In the rows, 128 means zero.
One turn sends every row of this set to another row. A few are shown first. Where does it send the rows asked after them?
guz: [92 112 146 123 121 123 120 88 100 114 112 116 114 127 118 124 126 114 108 148 111 142 135 153 122 112 117 154 150 124 127 111 109 130 134 116 126 144]
Kes: [117 112 96 125 153 166 135 135 142 105 134 111 118 105 147 131 126 132 118 118 139 115 147 130 140 142 108 136 155 134 123 117 137 138 115 117 136 130]
samil: [134 144 138 111 143 123 127 121 129 116 138 135 101 128 115 134 152 156 115 139 95 134 128 95 150 150 121 143 133 99 117 124 143 152 145 118 110 145]
pafas: [120 113 141 109 145 140 115 124 118 107 119 125 105 130 124 145 147 153 100 132 121 156 131 106 116 140 124 153 108 169 142 124 137 142 148 126 132 119]
Sis: [145 113 114 113 120 95 127 139 112 117 118 136 103 124 111 129 107 119 108 136 140 135 123 150 134 146 152 121 131 165 133 123 106 118 121 156 122 141]
zal: [135 110 104 100 130 126 128 130 113 125 126 118 130 130 127 119 124 121 112 132 137 113 174 183 126 122 112 123 146 135 142 133 125 120 143 118 133 131]
kadip: [118 129 112 151 139 115 124 156 112 119 119 130 136 108 144 119 106 116 136 150 100 138 155 139 106 98 142 120 149 114 137 140 141 113 131 130 118 124]
mur: [123 135 123 138 139 105 160 129 121 106 128 132 130 121 119 121 143 116 105 122 109 147 114 105 123 118 141 147 121 130 121 139 154 140 169 110 109 94]
mek: [125 121 124 115 135 136 114 116 107 129 134 102 133 147 132 136 125 123 125 137 110 120 140 150 102 127 154 136 107 172 115 118 132 128 124 117 147 103]
Vug: [112 137 112 132 147 133 120 129 100 158 144 121 129 103 124 97 123 124 149 135 132 133 131 136 144 158 127 114 104 123 101 101 130 133 115 134 125 110]
bupib: [129 103 137 149 134 122 135 111 126 117 138 127 146 125 100 111 137 126 130 140 118 129 85 146 141 148 149 146 116 121 126 132 133 147 147 161 112 137]
gepo: [122 161 144 134 121 116 131 118 127 108 98 118 113 105 98 123 141 123 131 130 118 144 124 89 110 148 110 129 141 114 145 148 129 128 140 109 135 129]
fud: [142 121 135 126 133 117 141 132 115 126 126 131 120 139 132 96 122 149 123 113 153 117 109 112 152 132 121 101 148 144 133 157 102 137 143 143 115 116]
fum: [150 141 128 134 137 113 137 123 154 131 116 140 118 121 135 107 126 114 115 116 140 134 88 105 135 141 106 152 105 124 126 133 130 131 150 141 126 108]
tifu: [130 121 124 124 147 130 139 149 182 110 135 111 132 131 117 119 123 143 99 146 110 121 114 126 111 152 109 134 129 102 145 135 121 145 129 126 139 144]
gego: [108 128 163 89 137 136 127 116 113 126 134 129 113 119 100 126 139 127 144 125 131 122 127 108 154 91 116 133 131 115 142 120 122 148 128 114 116 130]
sop: [119 133 141 129 112 137 115 129 108 126 137 116 125 121 140 116 84 113 142 153 123 141 137 149 125 122 156 110 137 135 126 103 117 116 114 114 102 124]
fuf: [115 131 125 133 136 122 132 115 113 136 135 127 120 122 118 138 122 122 129 142 126 157 64 111 149 145 130 125 171 137 123 123 123 140 138 121 130 126]
bis: [125 148 143 107 151 150 115 161 125 124 148 121 145 115 120 128 138 149 141 143 122 123 146 145 127 138 130 88 138 116 132 109 131 119 131 149 121 150]
zekor: [126 149 91 131 126 113 152 134 107 130 127 128 140 124 137 128 111 128 128 135 124 120 181 139 101 101 153 135 125 131 133 127 133 134 140 128 122 131]
Pasop: [124 128 108 80 134 115 126 100 112 127 117 147 136 131 122 144 154 130 116 122 155 152 123 125 160 132 113 147 137 142 114 130 138 146 133 142 133 138]
pudol: [122 81 126 130 124 133 125 139 118 112 139 119 136 109 139 123 130 133 138 130 129 151 131 178 107 147 143 133 145 114 149 126 137 138 128 141 105 142]
Vul: [90 146 125 147 109 102 127 137 125 113 118 109 132 125 139 122 117 128 129 123 143 128 155 140 111 158 110 122 154 113 140 147 105 124 135 127 146 126]
dolif: [115 160 167 125 134 110 124 132 127 132 118 132 136 123 146 117 141 132 115 138 126 131 138 121 131 168 132 135 73 121 120 122 134 132 126 116 126 132]
Veges: [133 162 120 128 118 118 136 151 137 119 138 163 128 150 119 109 147 128 112 118 119 135 117 121 147 122 124 145 112 122 115 143 108 144 122 147 130 160]
gar: [134 124 99 119 134 118 145 124 121 100 149 142 130 125 128 136 144 132 116 143 104 159 126 95 135 121 144 141 107 105 132 152 135 132 152 146 100 120]
peve: [126 159 130 108 144 128 132 149 130 136 128 130 128 126 118 121 131 97 119 142 116 140 148 141 121 112 148 113 121 130 123 125 109 145 84 125 134 160]
sukot: [115 151 151 136 126 164 139 129 134 140 129 116 156 127 142 119 114 127 107 117 151 113 140 141 110 125 109 116 130 134 136 115 135 126 136 135 147 110]

fud turns into Vug
pudol turns into Veges
kadip turns into gar
Now these:
dolif turns into guz
samil turns into zal
bupib turns into peve
bis turns into Pasop

